In the rows, zero is written as 100.
The rows below fall into families. The same turns and mirrors carry the whole set onto itself and the rows of a family onto each other. For each named row, which other rows are in its family? Write them in the order they are listed.
These 32 rows form 4 families of 8 rows each.
J827: 92	114	113	126	117	94	115	80	79	97	106	85	88	105	69	109	116	116	112	102	120	132	108	90	123	98	84
J907: 112	98	90	132	97	96	126	93	110	109	94	98	104	105	86	103	133	93	104	135	99	127	121	83	133	69	88
J642: 111	99	88	127	89	95	128	98	110	100	86	96	103	96	87	107	128	99	106	123	103	127	121	84	132	74	95
J971: 95	110	117	125	118	97	114	94	74	104	103	85	89	109	79	111	114	115	114	108	125	131	109	86	133	96	90
J722: 99	104	84	137	116	94	117	91	88	94	89	86	89	83	90	99	133	105	132	129	129	102	113	79	111	89	116
J751: 92	103	103	129	106	98	122	102	90	84	111	103	84	93	117	73	145	96	120	109	89	110	120	88	110	92	77
J367: 95	105	104	98	93	101	120	99	88	106	116	117	82	129	86	90	131	120	95	115	95	139	108	74	104	74	81
J467: 94	106	108	102	100	103	115	91	96	95	103	119	88	122	88	89	129	114	89	110	97	145	111	79	105	69	80
J105: 92	105	102	94	88	93	113	93	96	98	111	121	87	127	85	89	129	116	97	118	98	144	102	74	106	77	84
J481: 97	107	84	138	119	104	110	94	83	95	89	70	85	90	99	91	135	98	133	111	124	99	118	83	115	82	112
J24: 100	105	77	139	116	98	111	85	90	93	89	80	87	89	95	90	139	99	140	120	126	105	113	93	114	87	111
J78: 100	108	82	104	103	102	106	80	86	111	91	89	84	120	65	106	120	122	112	123	132	129	101	75	110	68	115
J113: 96	97	73	106	92	104	108	105	98	95	95	109	80	107	116	74	147	100	119	128	103	109	111	70	99	59	113
J901: 108	97	92	132	89	102	124	89	112	105	92	95	97	92	90	100	129	91	109	127	99	135	123	74	133	75	98
J406: 80	116	94	99	118	94	99	96	66	85	106	95	76	122	96	83	132	125	119	106	119	111	99	85	88	85	100
J619: 92	106	99	93	92	105	109	93	88	104	114	107	81	134	93	83	132	113	97	104	95	139	106	84	108	68	78
J621: 77	113	98	104	117	101	96	86	64	92	113	97	69	117	98	75	136	117	125	107	120	115	100	76	89	86	102
J85: 88	110	105	121	101	95	122	98	96	89	119	92	74	95	119	79	135	89	108	110	98	121	112	94	117	96	81
J298: 89	122	89	109	116	95	104	85	71	93	107	89	67	120	102	85	129	119	126	100	115	107	101	76	86	98	101
J705: 103	108	111	118	115	86	123	93	80	95	101	86	91	106	83	96	106	112	113	105	125	133	111	93	128	100	77
J387: 105	107	83	108	95	108	102	92	88	106	83	90	89	120	71	103	134	130	114	112	125	128	113	66	109	64	121
J714: 102	103	83	112	106	104	102	87	81	103	82	101	95	117	65	102	126	126	122	122	125	122	108	66	105	66	115
J502: 105	90	96	124	92	102	125	100	108	105	96	105	102	96	83	96	137	100	106	132	108	133	117	86	134	61	95
J688: 84	110	92	102	112	103	103	91	69	92	110	97	64	109	94	77	137	127	127	98	122	114	102	82	86	90	104
J311: 101	113	115	127	109	89	114	90	75	100	112	84	89	105	71	99	117	119	119	109	119	127	107	96	127	100	82
J202: 90	101	72	114	96	111	105	92	98	102	100	107	78	107	100	86	158	105	116	128	97	108	109	68	92	58	117
J124: 96	95	69	108	101	108	116	93	103	101	91	112	76	112	112	80	151	100	112	126	105	113	117	71	93	63	111
J794: 93	102	67	110	92	97	110	91	106	85	95	106	79	106	103	72	151	101	115	125	95	113	116	71	90	65	109
J41: 107	102	75	111	100	107	103	81	82	111	89	95	86	117	69	103	122	131	121	125	127	129	115	64	113	66	109
J922: 89	106	105	123	110	91	125	104	97	90	114	100	83	99	112	77	145	88	112	110	96	113	107	101	105	96	83
J10: 83	104	106	128	114	89	122	93	87	84	115	99	82	97	115	78	131	85	116	119	95	118	109	95	112	94	79
J382: 93	106	76	132	108	92	110	92	84	94	96	70	83	91	97	94	135	102	142	123	122	102	111	77	116	88	116

Same family as J85: J827, J642, J105, J481, J113, J621, J714
Same family as J794: J971, J467, J901, J406, J387, J10, J382
Same family as J907: J367, J24, J688, J311, J124, J41, J922

